In the data rows, 128 means zero.
Here are some rows, each followed by its group. Rows of different groups can look alike.
[154 147 127 160  91 108 152  84 146 159 103 183 156 165 213 132  70 124
 133  88 100  65 104 124 113 152 175  69 140 150  71 149] BD
[172  73 112 135 216 123 118 127 226  98  86 149  84 123 126 135  79 147
  63 156 185 175  96  85 154  93  91 117 121 153 144 147] BD
[122 158 148  88  86 209 148 159  69 102 179 206 158 139 116 125 122  93
 136 143 120 172 112  95 104 127  89 128 115 135 159  75] FZ
[159 154 101 134 118  84 114  98 129 193 112 157 114  96 196 202  97 145
  86 125  99 102 114 153 111 195 185 123 117  72  99  99] TL
[164  29 151 108 184 163 117 176 147  92 124  79 176 143 128  78  95 182
 167 102  72  36 136 175 123 108 115 150 119 181 118 107] MJ
[135 190 119 109  47 125 133 204 124  99 135 152 120 139 132 150  82 102
 177 166 114 144 110 173 113 214 108 122 102 115 168  12] JP
[ 94 153 131  84 140 165 106 119 103 153 101 100 156 108  88  94 201 128
 176 111 158  91 104 124 148 109 182 131 173 126 101 156] MJ
[ 69 194 134 112 172 159 111 121  80 169  85  71 120 116 103  91 167 138
 189 123 162 138 117 148 145  80 144 134 165 136 135  66] MD
[104 145 160 132 191 195 115 116 115 121 157  82  74 105 170 162 191 107
 126 165 127 114 117  97  71  38 154 182  88 148 121 115] MD
[124 138 101 119  86 132 170 165 129 158 108 129 116  89 135 102 132 110
 194 154 195 130  91 127 158 154 128 122  68 169 111  88] JP
[132 113 159 184 112  97  93 156 118 120 202  37 118  61 127 144 123 115
 100 184 144 187  97  86 136 124 141 142 109 111 101 176] JP
[136 106 121 100  73 176 169 159 105 127 139 151 141 100 134 110 153 102
 159 145 179 147  81 107 145 118 124 117  79 197 133 110] JP
[162 143 110 142 124 137 112  73  70 155 142 128 133  76 182 212 134 139
  67 170  71 113 121 138  88 150 162 155 124 110 131  90] DR
[110 108 107 122  98 152 193 116  90 116  99 190 126  97 118 103 151 124
 146 102 164 161 162 129 143 101 129 137  76 188 147 118] FZ
[112  65 162 125 134  92 144 167 129 149 215 112 139 180 135  70 115 140
 121  44  82 102 184 162 120  72  96 149  77 157 125 175] FZ
[177  29 109 151 180 105 184 138 101 144  74 104 118 127 160 106  85 174
  91 123  72 124  81 153 134 109 116 150 139 191 176  99] DR
[127 175 115 101  63 129 110 196 164  79 137 167 108 157 115 148  85 103
 179 154 131 130 159 181 112 220  90 140  79  95 168  30] JP
[118  98 127 101  81 155 190  90  91 112 124 176 129 105 117 110 181 124
 132 101 138 167 123 115 132  97 141 134 118 194 162 147] FZ
[175  56  82 135 172  94 147  98 133  88  54 120  99 118 135 123 110 152
  69 153 132 155 119 145 152 145 123 164 137 144 209 142] DR
[141 147 116 107 133 122 102 157 190 114  99 185 101 121 135  95 106 117
 116 100 164 135  59  82 120 185 226 105 181 127  91 186] BD
[156 107 139  70  72 169 125 185 132  99 186 135 141 146  93 154 198  88
 117 166 132 120  64  92 121 131  86 129 140 131 155 170] JP
[ 87 210 127  97 118  90 109 126 122 160  87  91  91 138 111 131 192 126
 132  89 121 131  96 155 135 107 188 118 202 120 178 143] DR
[ 86 207 127  92 130  89 107 125 113 169  91  83  98 143 110 123 192 125
 135  94 120 126  94 155 138 107 185 130 210  99 158 151] DR
[165  91  79 139 156 100 131  66 130  81  84 110 107 130 135 117 141 130
  61 149 150 147 122 136 155 147 148 161 116 126 210 179] DR
[133 179 101 133 119 104  88 133 169 126 124 105 114 191 171  91  95  60
 183 165 200  98 115 141 154 161  90 142  64 103 164 133] JP
[144 187 125 102  34 134 135 203 109 104 156 154 129 137 128 161 102  98
 150 171 107 150  84 155 113 204 108 114 121 119 171  29] JP
[164 128 103 152 163 165 101  51 101  93  94 111 179 164 176  74 110  99
  95 150 168  97 115 127 162 110 113 137 119 140 173 158] MJ
[116 140 106 125 104 168 170 113  78 122 115 181 139 120 141  83 126 103
 136 124 167 176 148 125 145 111 104 137  69 174 172  87] FZ
[107 130  83 156 107 102 159  76 135 141 100 176 103 129 116 104 132 105
 142 128 181 135 221 131 157 169 105 153  80  65 111 166] FZ
[ 68 217 133 120 168 129 127 129 103 176  96  91  83 110 104 136 166 139
 154 124 155 183 129 142 140  56 108 112 159 147 147  60] TL
[125 141 129 144 106  91  94  96  90 160 204 128 137  84 132 178 145 138
  52 112 109 159 203 145 121 137 130 156  84  47 122 150] FZ
[ 92 146 102 177  98 103 171  66  88 159 125 167 161 141 116  84 112 112
 144 131 132 139 221 120 149 141  88 132 111  72  99 156] FZ
[135 155  81 172 101 141 199  96  54 147 166 131 167 144 169 152 134 137
 118 145  36 139 126  95  99  67  88 104 176 139 114 130] DR
[118  87 154  95  72 152 195 137  90 115 117 164 128  97 109 108 192 125
 129  95 138 160 120 112 132  86 143 132 116 194 151 158] FZ
[ 91 104 113 118 113 156 187 122 124 135  92 168 117  84  97  96 177 140
 188  98 173 122 197 134 140 113 142 146  85 141  63 133] FZ
[116 150 117 136 145 140  93  85 186  88  96 100 107 113  78 194 205 153
 130 147 184 153 166 124 149  82  98  64 158 144 115 120] BD
[142 140 159 108 173 142 118 174 198 163 134 144  97 169 194 155  72 153
 135  73 119  94 104 153  97  90 114  80  78 208  94  60] BD
[112 158 140 143 140 150 125  93 106 125 150 112  66  92 186 202 180 110
 102 153  97 130 134 119  61  90 188 175  93 126 142 110] DR
[110  77 119  98  87 153 190 128 116 143 116 180 136  86  95 111 206 133
 158 103 155 113 151 105 140 106 149 137 114 142  83 169] FZ
[126 155 151  97 103 128  81 164 112  74 122 135 202 129  87  96 114 118
 125 115  78 120  94 125 113 201 196 152 220  57 140 151] MJ
[159 139 102 161 114 121 114  39 183  83  80 128 147 163 144 159 136 130
 103 123 165 107 145 126 149 106 120  56 156 176 129 175] BD
[167 113  85 154 144 106 149  45 123  98  65 119 125 161 162 119 141 118
  60 137 146 135  99 133 160 104 117 131 148 154 196 185] DR
[171  75 123 130 212 135 147 145 179 156  89 170 101 143 168 122  42 153
  93 121 159 139  78  99 141 118  98  97  96 200 109  97] BD
[160 133  95 165 132 124 147  41  80 120  93 114 167 179 166  94 126 111
  81 141 122 121 122 126 158  87  91 121 155 151 188 164] MD
[121 133  91 130  92 114 151 149 149 158  99 130 108 103 142 102 116  99
 188 161 212 129 119 135 165 178 123 133  59 136 110 100] JP
[149 104 125  84  69 173 153 169 110 123 161 138 143 109 123 126 180 114
 138 157 168 131  56  96 139 114 115 116  99 184 137 141] JP
[148 136 140  77  60 161 130 189 104  98 195 155 149 143 112 150 169  87
 140 175 135 139  63  97 115 143  93 117 126 142 153 111] JP
[ 74 122 142 181  98  69 142 181 154 154 150  88 109  79  95  91  89 123
 222 140 134 136 169 124 137 192 161 153  91  67  38 143] JP
[124 152 109 140 135 136  96  72 163  79  83  93 117 112  88 178 176 152
 127 143 180 161 152 142 156  88 122  66 162 168 143 118] BD
[162  68 124  97 191 157  87 163 182  47  94 114 170 120  94 105  88 161
 158 139  97  60 168 187 118 190 110 173 121 105 142  84] MJ
[110 146 129  86 142 153 107 167 176  65 152 194  94 188  93 143 116 107
 127 126 130 124 219 159  95 158  66 174  70  62 173  90] FZ
[130 131  92 139 169 154 103  53 139 122  43 116 157 144 108 105 176 111
 134 172 187  88 168 125 161 136 101 144 129  76 125 156] MJ
[ 85 197 135  86 157 149  79 126 110 181 117  96 146 135  88 103 185 117
 161 125 144  85  99 119 143 133 162 136 206  52  90 151] MJ
[120 189 154 164  85 122  80  90 163 103 153 131 106  99 186 206 126 115
 141 117 114 114 135 129  69 147 232  93 115 130  78 130] BD
[111  82 118  95  90 157 187 128 119 146 119 180 140  90  92 110 203 132
 160 103 153 110 152 101 138 112 146 137 116 124  74 186] FZ
[141  69 120  81  77 149 181 140 123 120 137 170 132 108 111 124 216 119
 114 107 144 123 109  99 134 101 131 138 119 160 132 207] FZ
[160  94 125 122 206 124 116 159 182  97 109 152  66 135 102 153  86 145
   6 158 152 212 113  94 134 137  78 133 137 125 167 122] TL
[157 107 141 139 194 140 135 137 193 165  99 191 112 151 192 107  32 143
 114  88 163 111  95  96 129 119 128  85  88 184  63 118] BD
[105 143 140 168  81  63 130 107  78 177 208 126 136 116 145 135 120 115
  70 101  93 173 181 116 116 141 132 155 100  60 119 190] FZ
[153 118 147 151 145 192 115  82  66 114 176 102 142  72 166 193 159 126
  86 193  86 121 105  89  79  96 152 159 122 115 120 120] MD
[118 138 137 120 111  61 140 180 111 111 104 152  91 118  87 110  90 140
  98  91  76 208  91 112 122 193 193 142 222  94 166 155] DR
[148 104 154 141  72  55  76 190 149 130 219  13 144 124 117 154 144 143
 103 123 114 138 109 162 150 109 104 102 112 154 134 170] JP
[105 133 130 142 149 123 137 107 209 155 123 123 108 163  76 218 144 153
 170 149 136 112 159 109 121  97  54  46 175 112  58 111] BD
[138 108 117 126 149 107 149 157 107  77  81 162  95 104  81 120  60 158
  97 129  94 223 135 139 129 196 133 156 164 108 204  72] DR
[ 85 146 146 156 110 121 143 110 218 141 133 159 124 182 119 192 122 141
 193 109 107  79 171 115 100 109 101  34 164 134  31 122] BD
[156 145 127  85  25 112 126 205 126  91 179 124 127 151  98 178 162  96
 124 173  95 137  62 130 116 183 102 122 164  99 180 134] JP
[ 83 127 163 139 164 157 169 131 120 158 167 100  59 133 167 192 189 110
 146 149  78 103 115  85  48  41 151 161 120 119 123 124] DR
[119 160 139 165  89  48  96 173 149 155 181  32 138 193 153  69  94  87
 147 126 149 120 100 148 165 120  86 113 103 145 144 180] JP
[150 103 158 124  84  72  68 182 151 115 221  42 138 119 132 156 150 152
  88  91 107 129 137 189 133  97 118 115  82 165 139 168] JP
[124 116 143  78 115 135  92 152 130  92 119 103 145 128  84  98 190 123
 138 102 116  86  82 121 129 151 209 152 206 106 138 212] MJ
[140  74 108  97  72 133 171 168 141 159 129 139 135  85 104 131 180 119
 170 154 169 105  81  98 154 157 134 124 111 132  78 166] JP
[ 98  98  93 142 127 108 157  97 163 136  98 169 113 101  79 122 149 129
 166 132 166 113 233 132 148 177 112 163  87  43  73 161] FZ
[160 148 101 133 122  98 121  88  96 184 117 144 116  91 185 209 125 148
  75 148  79 106 125 160 100 171 173 146 120  61 130  83] DR
[108 175 142 104 127  76 125 187 117 126 131 198  93 153  85 124  74 121
  79  99  76 210 106 105 109 203 146 144 213  39 170 130] DR
[ 86 161 112 116 209 119 122 117 148 181 103  92  70 151  76 172 176 136
 139 172 148 139 160 130 136  82  50 140 155  65 131  90] DR
[181  49 143 112 148 158 109 123  94 151 172  95 209 120 152 125 131 167
  98 145  64  50 108 144 120 101 125 125 126 145  95 141] MJ
[118 153 130 153  86  43  98 183 173 139 163  30 122 195 154  79 100  90
 158 129 159 107 100 169 166 135  92 115  92 150 155 165] JP
[129 151  85 148 104  88 119 110 166 142 114 133 117 155 157  95 106  69
 141 156 213 116 147 127 169 185 101 143  62  88 134 160] JP
[119  96 173 151 167 216 118 108  91 105 187  83 140  81 141 154 175 116
 141 185 102 106 116  70  75  69 157 161 118 130  75 140] MJ
[114 121  92 133 151 108 128  68 141 130  77  86  91 139  85 183 197 145
 103 162 158 154 152 144 154  90  86 112 173 118 177 128] TL
[126 159 139  98 105  81  88 174 123  94 118 146 125 151  87 112 119 121
 100  99  60 128  97 131 116 217 199 164 237  22 158 191] MD
[113 109  94 122  85 110 167 157 162 154  92 130 103  83 118 115 138 122
 210 145 195 109 138 145 155 179 142 136  71 133  86 108] JP
[130 144 155 109 131 129  75 130 125 134 207 125 130 124 155 165 152 149
  60  67 104 124 202 186 105  76 108 142  51 124 143 125] FZ
[ 59 121 154 177 112 100 159 150 117 147 151 124 107  77 109  84 110 122
 200 109 115 141 203 111 109 157 177 178  95  76  42 155] FZ
[139 178 142 167  79 117  97  86 161 128 143 158 136 113 196 189  92 123
 131 102 105  88 130 126  82 176 223  80 124 113  57 137] BD
[137 129 123 177 132 148 168  70  55 153 137 104 199 167 134 106 118 128
 126 159  86  67 131 111 144  83  66 103 181 130 122 133] MD
[ 64 232 169 105 147 113 107 124 105 185  99  96  87 136 107 137 174 124
 149 110 144 166 105 140 134  74 143 103 182 127 142  84] TL
[128 170 180 119 157 150  86 189 180  94 156 200 102 149 116 133  48 115
  97 109 151 201  68  56 108 144 136  74 169 141 103 123] BD
[114 149 108 132 153 129 124  88  86 113  60  73 129 125 124  81 145 129
 131 130 145 149  94 153 200  99 151 143 161 159 189 114] MD
[178  24 143 112 191 127 142 186 134 117 103  67 145 138 138  96  87 193
 150 116  55  52  97 186 121 118 119 157 135 175 129  94] MD
Which 5 groups are nearest to each row below, nearest first, going by the average distance to the group's rows?
[128 136 160 128 154 117 106 172 158 111 116 168 103 107 105 108  56 130
 101 109 151 209  53  62 133 164 188  94 185 145 111 153] -> BD TL DR JP MJ
[136 155 151  68  96 183 124 169 105  96 200 206 151 186 101 144 155  85
  94 137  90 135 108  88  93 135  73 140 154  72 163 142] -> FZ JP MJ DR MD
[181  44 128 118 169 107 175 157  98 167 102  95 134 131 174 122  99 181
 102 113  40  89  64 158 130 100 130 144 144 184 145  98] -> MD DR MJ TL BD
[155 141 112 147  95 114 145  71  78 177 137 151 130 103 196 212 125 139
  95 140  50 107 117 137  83 156 177 130 134  88 122 101] -> DR TL MD FZ BD
[113 163 119 111 116 187 147 128  76 121 134 182 148 144 134  93 103  96
 151 143 166 164 146 128 134 138  83 142  72 136 169  35] -> FZ JP TL MD DR
[117 123 141 155  88 126 193  83  82 158 165 151 111 122 171 213 169 125
 110 133  41 132 136  93  60  84 153 119 141 139 118 130] -> DR FZ MD TL BD
[150 106 135 173  92 137 192  78  42 147 158 139 182 141 158 149 130 133
 100 130  44 135 121 101 105  73 100 101 173 151 128 130] -> MD DR FZ MJ TL
Which 4 groups are nearest to each row below, nearest first, going by the distance to the group's nearest row?
[176 117  99 115 133  81 142 118 116 205 108 143 114 112 192 194 116 160
  69 120  71  96  95 162 112 155 153 136 124 105 132  95] -> DR TL BD MJ
Which 5 groups are nearest to each row below, nearest first, going by the distance to the centre of the group?
[110 204 132  87 102 124  88 116 174 133  95 139 108 146 128 163 184 121
 142  84 155  92  98 142 123 122 211  80 178 134 104 153] -> BD TL MJ DR MD
[155 112 138 164  97 141 181  75  41 156 163 135 175 128 173 167 129 134
  88 152  34 127 105 100  96  90 118 110 165 132 128 126] -> MD DR FZ MJ TL
[124 114  93 128 170 161 110  54 126 104  73 103 153 131 124  79 159 108
 146 150 205 100 150 127 166 126 130 149 117 129 147 159] -> MJ MD FZ DR TL
Which 4 groups are nearest to each row below, nearest first, going by the distance to the centre of the group?
[150 134 101 157 121 112 122  43 173  96  83 118 129 156 119 172 159 135
 106  96 159 118 177 134 152 104 102  59 169 148 140 189] -> BD TL DR MD
[ 83 189 150 133 168 137 117 122 151 142 138 111  29 125 182 174 173  96
 129 130 136 131 129 118  85  67 171 168  75 140 132 111] -> TL DR MD BD
[119 123 158 194  91  63 112 173 114 149 206  34 130  96 117 104  98 109
 129 167 131 180  93  89 150 142 126 127 132 106  87 187] -> JP MD DR FZ
Which 4 groups are nearest to each row below, nearest first, going by the average distance to the group's rows?
[171  82 106 137 145  97 180 120 100 178  85 135 127 130 181 124  83 154
  99 114  79 112  74 134 126 112 127 135 136 246 136 103] -> DR MD BD TL
[104 115  94 149 104  32 158  88 154 145 102 168 120 117 102 118 149 123
 151 132 171 121 226 134 150 161 110 160  96  63  92 165] -> FZ JP TL DR
[165  63 109 134 200 106 124 131 181  93  84 203  74 116 113 144  91 146
  50 158 162 190 102  92 144 135  96 132 128 133 162 145] -> TL BD DR FZ
[112  80 155 103 180 146 122 184 184  82 151 137 120 184  95  97 110 152
 160  73 106  86 226 183 107  97  56 160  62 142 131 108] -> FZ MJ JP BD
[176 122 105 133 126 125 127  85  74 177 130 127 146  86 176 206 134 153
  66 164  67 101 111 151 103 157 151 140 138  73 127  86] -> DR TL MD MJ
[154  92 146 147 196 138  92 146 173  83 112 146  81 104  97 119  71 143
  75 144 218 214  98  71 152 122 112 104 150 153 115 146] -> BD TL DR JP
[117  64 143 110 170 130 135 165 164  94 144 134 129 180 111  72 105 147
 140  70 110  93 222 178 127  99  63 164  53 164 153 131] -> FZ MJ JP MD
[110 206 123 171 106  83 171  87  70 176 152 133 158 189 173  60 100  95
 102  87  97 132 157 124 143  93  95 134 120 118 148 146] -> FZ MD DR TL
[111 100 116 109  76 163 198 136  76 120 118 178 128  92 124  95 163 117
 141 108 157 169 122 111 137  96 128 128 143 203 148 118] -> FZ JP MD DR
[134 191 105 121  94 138 110 150 143 137 132 129 128 131 166 109 101  72
 167 174 198 121 101 144 148 171  91 122  56 134 165  76] -> JP FZ TL BD
Which 5 groups are nearest to each row below, nearest first, going by the distance to the group's nearest row?
[ 95  93 186 141 198 213 131 144 114 128 177  70 117 112 132 122 169 114
 177 172 103  90 112  63  73  42 136 170 127 142  66 137] -> MJ MD DR JP FZ
[126 143 155 179  84  57  97 165 121 156 222  34 153 148 134  95 100 101
 114 139 137 157  95 112 161 113  93 104 126 120 111 195] -> JP FZ MD MJ DR
[110  65 149 109 170 128 140 174 166  98 154 132 126 185 111  76 108 147
 146  63 103  87 223 180 115  98  63 162  60 159 142 132] -> FZ MJ MD BD JP
[167 141 144 133 166  10 104 134 174 181 140 173 119 119 193 165  70 151
  83 100 149 126 102 119 122 136 149  89  94 148  75 119] -> BD TL DR JP FZ
[133 133 156 177 106 103  70 138 104 126 226  56 145  72 126 149 120 117
  72 173 140 185 124  99 137 129 126 131 103  92 104 171] -> JP FZ MD MJ DR
[117 148 133 163 101  82  96 103  87 154 208 119 129  81 136 165 132 126
  57 124 110 182 191 126 116 143 139 157  85  51 118 166] -> FZ JP DR TL MD
[115 127 110 140 166 118 128  99 192 147 109 105  98 152  72 209 169 155
 144 167 148 131 167 122 136  91  29  68 177 103  97 113] -> BD DR TL MJ FZ
[180 103 102 128 152 101 157 101  80 197 114 140 141 108 184 183 116 159
  75 133  51  92  86 148 110 152 148 130 145 103 130  97] -> DR TL MJ MD BD
[ 93 138 169 131 196 186 136 134 120 134 162  83  65 123 153 158 190 106
 141 157 106 111 108  88  63  27 147 178 100 161 119 122] -> MD DR MJ TL JP
[177  89 113 156 182 123 133  86 188 133  67 168 123 152 186 102  61 130
  86 118 185 110  86  92 152 134 135  88 119 178  96 170] -> BD DR MJ MD JP
[ 61 238 144 101 178 168 100 123  85 193 117  98 129 136 100 100 160 114
 182 131 152 124 117 127 132  95 126 136 176  75 101  74] -> MD MJ TL DR JP
[156 126  97 142 176 158  93  59 124  94  89 115 171 169 168  63 109  95
 103 149 178  85 129 131 164 129 111 147 109 131 169 165] -> MJ MD DR JP BD
